Rows are one point carried round by a steady rotation, each followed by how many ticks it has turned.
The counts run from 0 to 975.
[ -6.9  -1.6   3.4 -20.3   3.7  13.3  25.4  -3.5 -41.6   0.7 -13.1  -1.8
   4.0 -43.7  -8.3  19.4  -5.5 -13.2  24.4  34.8  25.0 -28.8 -13.0  -4.0
  46.5  -6.5   9.8  38.8   5.6   2.0  26.7  -5.2   2.3  25.7  -5.0   3.2
   0.3   2.4 -45.6] : 107
[ -2.1   3.4   3.1  25.0  -4.4 -13.6  18.1  -6.7 -41.7 -29.8   8.1  23.1
 -26.4 -23.2   1.1  10.3  -7.6  31.2  13.5  27.9 -28.0 -25.0  -6.7  24.8
  15.7   6.3 -14.0  -4.6   4.2   3.5   6.4  -1.4  24.1   8.0   2.6   0.5
  16.2  53.7  -6.7] : 231
[-14.7  -8.4   6.6   4.2  29.5  -4.0 -25.2 -30.5   0.6 -21.3  29.7   9.4
 -14.6  -4.9  20.8 -10.7  19.7 -20.2   1.9  36.4  -2.1   0.5 -10.5  12.7
  24.5   6.8   8.9 -50.2  48.5  22.4  11.3  -0.7  21.1 -30.2  -7.4  19.7
  -1.2  32.9  13.3] : 189
[ 14.4   2.6  12.1 -11.7  17.2   4.2  -8.6  17.6 -43.0 -21.6 -15.4 -15.1
  22.0 -15.8  26.2  18.4  -3.2 -41.9  40.9  30.3  30.4  24.3  15.9 -19.5
 -15.3   9.6 -12.0  -6.4   8.9 -11.4   7.5   9.8  27.9  28.6   0.1  21.9
  -6.1 -19.5   8.2] : 208
[-13.5 -44.7 -19.5 -18.7  26.8  19.5  -2.1 -21.9 -10.4   8.6 -18.4  51.9
   4.2 -23.7   3.8   6.9 -32.6  23.0  31.5   7.3  -8.8  12.3  11.6  -5.8
   6.7   5.6 -15.0  -2.1  33.5  13.0  40.8  18.1   7.4  -4.4  16.9 -10.2
  18.1   2.4  12.8] : 64
[-13.0  14.2  14.1 -28.6 -12.7  20.1   6.9  -6.4   5.8  -0.8  35.5  -1.4
  -4.4 -40.8 -44.5  11.1   1.5  15.4   0.7   4.3  12.8 -20.1 -18.4   6.1
 -24.4  -3.3  40.6  26.8  12.8  32.2   2.6  24.8 -17.7  27.7  -3.8 -42.9
   4.3 -10.0 -29.0] : 113
[ 29.1 -18.8  18.1  -9.7   0.3  -7.1 -12.3  29.9 -60.1 -28.7   8.6 -32.3
   5.1 -23.5 -50.0   2.4   4.8  -9.9  19.6  24.3  -7.2  12.6 -33.4 -15.5
 -11.9   2.5   0.3   2.4  -9.1  15.7   2.3  21.7  21.7  11.2  -9.0   5.9
 -10.9   9.9  -3.0] : 376
[-22.9  15.5   0.9  -2.7  29.9 -27.0  -7.1 -50.7  -8.5  -5.2  -7.3  12.6
   4.4  -2.9  13.1  10.8  -5.6  10.4 -11.1  33.5 -13.1  15.7 -21.3  -8.6
   3.0 -29.6  -3.3  -0.9  22.1 -40.3  -0.4  10.3 -38.3   4.4  26.8 -13.3
  24.3 -43.6  28.2] : 300
[ 34.2  23.8  -6.6  33.8 -18.2  24.9  13.7   5.8 -43.1 -38.2  17.4  17.4
 -52.1  -4.9  -1.3  30.0   2.9  -7.1  12.9   0.4 -11.4  13.8  14.7   8.6
 -24.7  -2.6  22.4  -9.7  -8.9 -23.8  -0.5  36.0  14.3  -3.2  14.3 -12.5
   8.3   7.9  11.3] : 735
[ 26.8 -20.1  -7.3   1.3  -7.3  23.3  34.0 -22.1 -29.4  -5.1 -20.4  25.5
   6.8 -28.8  42.7  47.6   0.1 -12.9  41.7  23.0  -5.9  19.8  -3.9  -0.4
 -10.7   3.5   7.4  17.0   4.5  17.7  34.0  16.9  23.6   3.6   4.6 -14.8
  -2.5 -12.8  22.5] : 338
[ 21.6   5.0  43.2 -28.4  17.8  -1.9 -31.9   2.7 -19.2 -21.9 -15.8  -1.9
   7.0  -0.8 -48.9 -17.5 -19.1 -29.5  -4.4  15.1  -1.1  25.9 -14.2 -26.9
 -12.1 -24.3 -17.2 -16.2 -40.0  -2.1 -14.9  14.4  -6.2  25.5   2.5 -20.2
  -0.5 -20.1  10.2] : 650
[ 16.2  -9.5   0.5  14.9 -12.1  13.1  -5.9  -3.9 -45.6 -28.8   0.0 -25.0
 -12.2 -23.8  13.2  24.2 -35.8 -12.7  19.3  -5.1 -20.7 -12.6  -9.3   3.4
   1.0  32.8  25.5 -47.6  -3.5  -2.2   5.5  38.0   1.6 -11.3  -9.7 -24.0
  -1.8  -0.8  21.9] : 332
[ 10.0   6.5 -22.7  14.3  19.5  19.7  31.6  28.8 -32.9  -3.8  -4.0   7.9
 -31.6 -14.3 -43.9  36.4 -23.5 -24.6 -20.9  -1.5 -43.4 -21.7 -13.8  -9.0
  31.6  -5.3  32.7 -12.2 -16.4  -8.1  14.8   3.7 -11.1  -4.1  -3.5  -0.7
   5.3  -7.3  -6.5] : 500
[-16.5  49.5  11.8  42.1  -6.1  18.2  19.3  35.2  -8.7 -33.4  14.5  13.2
  -4.1 -21.8   8.1  20.3  -5.9   2.4  -7.4 -19.7  24.4 -19.9  27.4   5.8
   5.3  26.9   8.7 -21.0   9.1  20.0 -14.3   2.6  10.1  40.2  -3.5  18.2
   4.4  18.2   6.2] : 222
[-21.1  22.1  13.1  11.5   0.7   1.8 -25.5  10.8  -9.3 -18.7  -8.5  -3.6
   4.3 -10.1   2.0   2.1 -40.2  26.3 -14.0   6.5 -20.3  13.2 -18.9   1.1
  -4.9  22.3  -4.9 -54.4 -15.2 -17.6 -17.7  14.5 -17.2  46.0  19.4   0.1
  32.3   2.6  45.6] : 434
[-16.2 -15.5 -10.9   2.9  12.5  11.2  20.9 -11.9  -7.1  28.3   6.2   8.2
  -8.7 -23.6 -35.4   2.5 -31.2   4.7   2.8  22.3 -25.5  39.7 -16.6 -24.1
  28.3  -9.9 -12.2  -2.0 -15.3 -20.4   3.8  35.4 -24.8  35.3  39.4  -8.2
  -7.2 -21.7  -6.5] : 642
[ 18.0  19.2  18.2  40.9  11.2  -9.0   3.5  17.7   1.6 -28.2  16.9  10.5
 -29.0 -16.8  -6.0  35.0  12.3 -27.6 -17.6  -8.8  29.0  -3.5  22.1  23.8
  -6.3 -33.8 -14.2  -9.4  -8.1  -7.6  -3.9  10.8   8.1  18.7 -39.7  18.2
  22.2  12.5  -6.1] : 354
[  2.6  18.1  -6.9  11.5 -10.6  22.7  10.0 -35.2   2.2 -43.0  21.5   9.4
 -14.5  -4.4   1.2   0.3  29.8  -7.4   6.2  16.5  11.9   6.8 -36.4 -10.6
  -7.2  -6.7  13.4  12.0 -28.8 -27.5 -15.2  44.9  37.9  16.9   3.6 -26.6
  -4.5  28.3  15.8] : 868
[ 20.4 -21.7  -8.7 -30.0  29.3  28.6   5.8 -15.0  -6.8  20.0  12.3  26.3
  19.1 -26.6 -24.6  15.9  25.4  -1.7 -22.4  -1.7  -0.9  -7.5 -24.2  -1.2
   5.7 -36.6   6.4  23.5  11.6  32.6  24.7  -8.5 -18.6   3.6 -28.7   8.2
  17.1  36.7 -30.3] : 891
[ 13.7 -29.3   7.1   3.4   2.5  25.5  -5.6  28.9  -6.5 -19.7 -19.2  -2.0
  11.5 -15.5   8.4  13.8 -23.7  -7.9  47.8  15.4 -13.6  40.6   3.3   4.6
 -42.8  22.7 -11.5 -33.7 -17.0  11.2   9.8  33.1  24.1  23.7  -6.0  -0.8
  -4.2  -6.6   9.4] : 205
[ 38.6  -0.8  25.9 -12.6  -4.9  -1.9   3.2  -9.2 -11.0 -26.7   4.2  16.5
  17.9  -0.5  -1.8  18.4  15.6 -14.8  -5.6  17.1 -18.0   4.3 -34.2  -3.3
  26.4   1.3  12.7  -0.6 -32.1  24.8  25.5 -16.1 -29.5  32.4 -23.8  21.0
  -5.4  45.1 -37.6] : 886
[-11.4  -8.2  12.2   6.7  -5.3  -1.2  -6.5   4.5  30.9  -3.6  21.3  13.2
   3.3 -40.9   0.8   8.1 -26.1  -0.2  25.5  22.9 -36.4  20.7  34.4  26.9
   2.5  -4.9 -14.9 -28.4   0.9  44.9   6.8  -5.5   7.1   9.1   8.7  20.4
   7.4  -3.8 -31.4] : 581
[ 11.0  -9.4 -17.9  20.1  28.8  10.6   9.6  21.2  -1.0 -11.0   5.4   3.9
  24.4 -16.6  -6.5   1.9 -19.4  -6.8  13.2   2.1 -51.6   9.4  -2.9 -35.9
  27.4  -9.0 -10.4 -50.8 -22.2  16.4  -0.8   6.1 -15.7  -7.5 -12.9  38.6
  -2.8 -14.5  -3.4] : 540
[-10.7  20.9   8.5 -21.5  10.0  36.3 -23.4   9.3   1.7 -33.5  -5.0  37.5
 -10.4   0.8 -19.2 -13.4 -22.6   6.4 -10.2  -4.7 -27.0 -24.5  10.6   1.9
  16.0  16.8  21.0 -53.4  14.1  42.7  12.2 -10.0  12.7  -9.5  15.8  15.1
   2.5  17.2  19.6] : 55
[ 20.3  -4.9  -1.3  28.4  -4.6 -28.1  37.9  -1.9 -13.0 -11.9  21.4  44.3
  -5.2  -7.0  14.5  22.3  39.3   5.1   9.1  35.2 -26.5  14.7 -19.2 -15.6
 -30.4 -12.0 -22.5  16.2   5.2  10.1  12.2  -0.6  32.6  17.4   9.3 -11.1
  -1.5  12.9  23.2] : 741
[ 15.0   3.5   0.1 -17.2  18.7  22.8 -44.6  11.5  -1.4 -43.5 -12.0  23.7
   1.9   2.7 -38.0 -25.3   1.1  24.8  36.1   7.5  20.2   2.1  -0.2 -20.7
 -10.4 -15.4   7.2 -33.0  -8.8  12.7  -2.2  18.9  23.9  -4.0  -1.6  22.4
 -15.0 -13.7 -25.0] : 417
[ 38.8   7.7  29.9  -5.6  -3.8  -3.8   0.8   8.2 -29.3 -20.1  -3.3   5.2
   3.7  -7.8  -9.2  14.1   2.9 -21.9  -0.1  13.7 -34.1  -4.9 -29.7   6.7
  25.5 -21.5   0.5  -7.9 -48.3   5.9  14.4 -12.2 -31.4  42.6 -19.0  22.7
  -0.9  25.8 -27.3] : 885
[  2.8  11.3 -17.6  10.7  21.1  20.1  -9.8  -4.9 -12.7  -2.3  -0.5   7.1
  -1.0 -11.4 -25.3   8.3 -22.4  34.4  19.3   1.5  -7.0  22.8  34.7 -28.7
  18.7 -17.4 -12.5 -27.1  -4.2  13.3 -10.7  21.8 -19.3 -11.3  12.3  45.6
 -15.5  -5.4 -49.1] : 412
[ 27.0   8.7  44.9 -35.4  -0.6  17.2 -26.5  -6.6  -8.0 -29.4 -19.2  15.3
  10.1   0.4 -22.0 -19.8  -1.1 -27.8   9.4  16.7   3.7  30.0 -24.3 -29.1
  -0.1 -13.4  -4.6 -13.8 -44.5   0.4  -1.0   7.5  -0.6  44.4  14.9 -11.2
 -23.0 -11.4   2.8] : 651
[ 23.2   1.3  11.0   0.6  13.0  30.2 -18.7 -41.9  -8.3  -5.1  -5.2  -3.3
  12.2   6.3   3.4   4.0   1.5 -18.1 -12.9  16.9  32.4  23.8  -8.8 -17.5
  17.9 -32.7 -22.6 -17.6 -53.6  -3.2 -13.6  -1.5 -14.1  43.0  -3.4  -6.1
  -4.2  41.9  10.5] : 655
[-29.9  -1.7  -9.5   3.0  26.1  -2.7   2.4  -9.8   8.7   5.9 -23.4 -14.5
  16.4  -0.2  -5.5  42.5 -36.3  18.4  22.3  24.0   4.1  38.6 -12.7 -10.7
 -17.4  28.1   6.1 -42.3   0.4  14.3  19.5  32.8 -14.3  17.3   6.8   3.9
  -6.1 -22.7 -43.5] : 816
[ 29.9  12.2   1.9 -22.4  -2.9  15.8 -18.1 -51.0 -16.7 -26.6 -13.3  11.5
  14.0  -4.2  31.9  30.7  18.3  34.2   5.1  18.7 -22.3  24.7 -25.4  -0.2
  -5.3 -21.4   0.7   6.9  -1.4  11.5  10.0  -0.1 -26.1   8.0  37.2  25.0
  19.6  15.9  33.6] : 170
[ 35.7  28.4  39.7  10.8   1.3  -0.8 -16.0 -13.0  -0.1   4.0  22.6  -4.9
 -19.9  -0.7 -20.0   0.0  11.9 -38.7 -31.3  12.0  -7.8  36.1   2.8  -3.6
 -25.4 -39.5   2.6 -37.3 -15.5  14.8 -12.9  -2.3 -24.3   3.4  -1.8 -23.5
 -20.2 -28.3   5.8] : 521
[-22.0  40.8   6.8  -0.2   1.5  -7.8  20.0  16.9 -28.4 -36.4  13.2   5.4
  -2.2   8.5   3.7  13.7 -17.8 -12.0  -3.4  -9.7 -17.0   9.7  11.8 -18.1
 -42.2  36.0  19.9   2.4  17.1 -10.8  -1.7  29.1   0.1  33.2  20.5 -23.8
   3.8  -2.7 -11.2] : 604
[-29.2  -8.4 -10.5   5.5  29.1 -16.4  38.1  -7.0 -30.8  28.2  13.2   3.8
 -19.6 -36.6 -31.0  34.4 -12.2  14.8  10.0  31.6 -20.3   3.3  13.4  -5.2
   5.8 -19.4 -14.1  19.2  33.4  14.4  12.3  -3.1  -3.2  -5.9  21.2   0.7
   3.4  -7.4 -48.8] : 238
[ -2.2 -24.9   0.2  -0.1  -3.4   2.9  18.4   0.4 -20.3 -24.6 -16.0  10.9
   8.0 -37.4 -12.2  31.3 -19.3  14.0  26.4  20.7  -7.8 -35.7 -27.6   5.2
  19.5   7.7  -3.9  -3.1 -32.8  18.9  23.2   2.5  38.2  21.8 -13.9  -2.8
  -1.5  44.6 -20.5] : 103
[ -2.4 -17.0   3.4  26.1   2.3 -11.4  14.6  -8.4 -26.9 -11.9  18.4  38.7
 -19.3 -24.9   4.9  10.7 -10.4  45.0  15.6  22.9 -29.5 -22.6 -12.0  27.8
   3.2   8.3  -9.8  -0.7  12.9   9.3  23.9  -0.5  13.0   9.8  -1.6  -7.3
  18.4  61.7 -21.1] : 232
[ 30.8  15.0  31.5 -11.3  24.8 -36.0  -6.4 -19.3  -6.6 -50.5   2.2 -20.6
   4.7   0.1 -25.4   3.0  -4.9 -28.8 -19.2 -18.2  -8.2   3.2  -5.2 -20.4
  13.2 -20.9 -12.5   0.4 -19.4  20.1 -13.2  20.1  -9.1 -20.6 -29.3  15.8
  -7.7  17.0 -45.5] : 141
[  8.7  22.6  27.1   4.0   3.6   2.2  12.6  -3.3  -1.1 -32.0 -14.8   8.6
  -1.4  -7.8   4.0  34.1   6.9 -37.0   9.6  12.8  42.6  -3.2  -4.2   6.3
  16.0  -8.5  -2.7  14.5 -47.4 -13.6   0.4   9.2   9.4  54.2 -17.9  16.4
  -6.0  18.6 -34.6] : 483
[-28.7  18.2   9.3   5.3  31.5   2.0 -20.3 -15.4  -2.1 -20.8  -1.1   9.8
  -0.4 -17.5  14.9  -0.1   1.0 -17.9   0.8  25.4  22.6 -22.2   6.9   5.4
 -27.2 -36.9 -30.5 -22.0 -13.6 -22.0 -15.9   2.8  40.3  16.5 -11.7 -34.8
  28.5  -0.7  25.9] : 84
